In the rows, zero is written as 128.
One turn or mirror swaps these rows in pairs. Which row does each one swap with?
Kek: [139  98 158 123 141 103 143 146 115 144 137 113 139]
seso: [167 109 117  98 168 106 123 131 130 142 121 122 119]
Fogep: [100 140 158 127 116 113 138 129 124 156 119 138 123]
foni: [145 150  97  98 138 122 133 133 141 152 113 116 117]
Rom: [106 126 165 132 121 106 146 132 121 154 122 140 128]
Tun: [129  99 157 126 129 113 110 126 111 142 130 154 139]
fegip: [105 130 162 124 119 108 135 135 120 158 112 153 121]
fubag: [152 143  98  99 152 124 119 132 149 146 109 128 123]
sima: [162 113 119  98 142 107  96 126 120 144 112 149 138]
paman: [110 131 167 131 117 109 144 127 121 151 120 144 133]
luto: [159 110 108 104 150 116 102 138 130 132 122 120 142]
nuse: [168 123 122 101 173 116 120 133 135 131 127 127 134]
Pibim: [133 105 167 128 131  99 152 134 117 153 131 132 136]
Tez: [133 113 172 123 144 100 128 125 110 138 131 153 138]
tif: [155 146 101 100 151 128 125 132 150 142 111 123 128]
dat: [126  98 158 129 126 102 120 137 109 138 132 131 145]
dape: [172 123 107  95 149 111 113 124 137 148 111 141 133]
Gekot: [130 165 113 117 149 117 138 137 136 148  99 118 116]
rut: [108 138 151 122 108 106 144 127 115 160 118 140 121]
Vem: [159 105 116 111 161 129 118 141 135 135 133 115 135]
nira: [103 135 158 127 113 105 140 128 130 158 122 145 128]
vusu: [138 153 103 101 145 130 123 135 150 149 111 118 119]
sez: [109 159 143 129 129 106 137 129 120 153  99 140 118]
Geku: [144 148 100 100 145 123 128 135 158 149 116 121 124]
bokep: [134 100 164 119 140  90 129 124 106 148 124 147 123]
dul: [146 142 105  99 155 127 130 146 149 149 109 118 117]

dape pairs with Pibim
rut pairs with foni
sima pairs with Kek
sez pairs with Gekot
seso pairs with bokep

One turn or mirror swaps these rows in pairs. Which row does each one swap with?
geka: [119 143 134 150 170 112 139 127 113 121 119 139 114 155 117 163 123 137
 113 143 130 130]
Boli: [119 140 132 148 170 120 139 124 112 129 118 142 104 157 124 162 112 138
 118 142 130 130]
voma: [ 94 125 122 118 121 126 108 121 167 131 133 126 148 126 136  96 104 110
 120 143 149 103]
nas: [ 84 133 137 113 120 128 118 143 159 123 131 113 162 107 128 111 133 133
 130 137 157 132]
Rir: [ 96 151 135 123 134 112 133 140 154 119 136 115 149 106 110 122 151 137
 130 145 153 139]
Suref: [104 111 144 129 141 139 130 125 116 140 114 140 124 162 155 136  79 137
 122 145 129 100]
faz: [ 96 153 135 123 137 112 137 138 152 121 135 112 150 106 108 125 151 138
 127 147 151 137]
Bogif: [112 120 133 142 160 138 126 125 111 135 111 144 112 164 145 156  89 134
 116 134 131 122]
nifo: [122 127 120 141 145 150 124 127 105 146 113 139 111 152 138 149  84 135
 127 131 129 114]
zos: [ 98 137 123 115 109 141 117 143 147 136 131 112 156 100 122 109 123 134
 139 134 152 124]
ligov: [120 142 132 148 171 121 144 123 112 130 118 139 108 155 122 163 114 138
 115 144 129 128]
gub: [118 105 142 127 159 150 124 131 141 150 133 132 118 147 151 141  83 112
 131 145 132 102]
med: [102 112 144 111 137 144 119 142 169 144 145 114 148 114 141 116 109 111
 139 147 147 108]
sazom: [100 116 127  99 122 133 100 138 165 143 132 117 155 116 106 119 128 129
 129 146 151 128]
pak: [123 105 124 123 155 141 106 123 125 152 115 142 114 164 120 156  91 129
 117 144 129 120]
ruba: [100 152 137 129 142 105 134 140 148 113 134 117 150 114 105 131 155 137
 123 145 148 138]
nonif: [118 152 132 150 166 110 145 126 117 119 124 138 112 142 112 158 130 134
 116 146 136 139]
nidu: [104 112 119  94 111 122 123 120 136 124 116 109 153 117 124 131 133 150
 114 139 163 105]
rones: [110 118 120 135 144 131 112 111 140 138 122 144 120 159 145 121  79 110
 112 141 135  97]
Bufa: [120 105 117 111 135 128 127 109 108 130 104 127 123 151 134 157 108 151
 106 137 148  98]
Laza: [105 158 133 136 146 106 141 135 141 113 133 122 137 114 104 136 152 134
 123 148 149 144]
pafim: [ 84 121 147 108 111 132 124 138 151 131 129 117 161 119 142 103 111 137
 133 147 148 107]

nas pairs with Bogif
ruba pairs with geka
Boli pairs with Rir
gub pairs with med

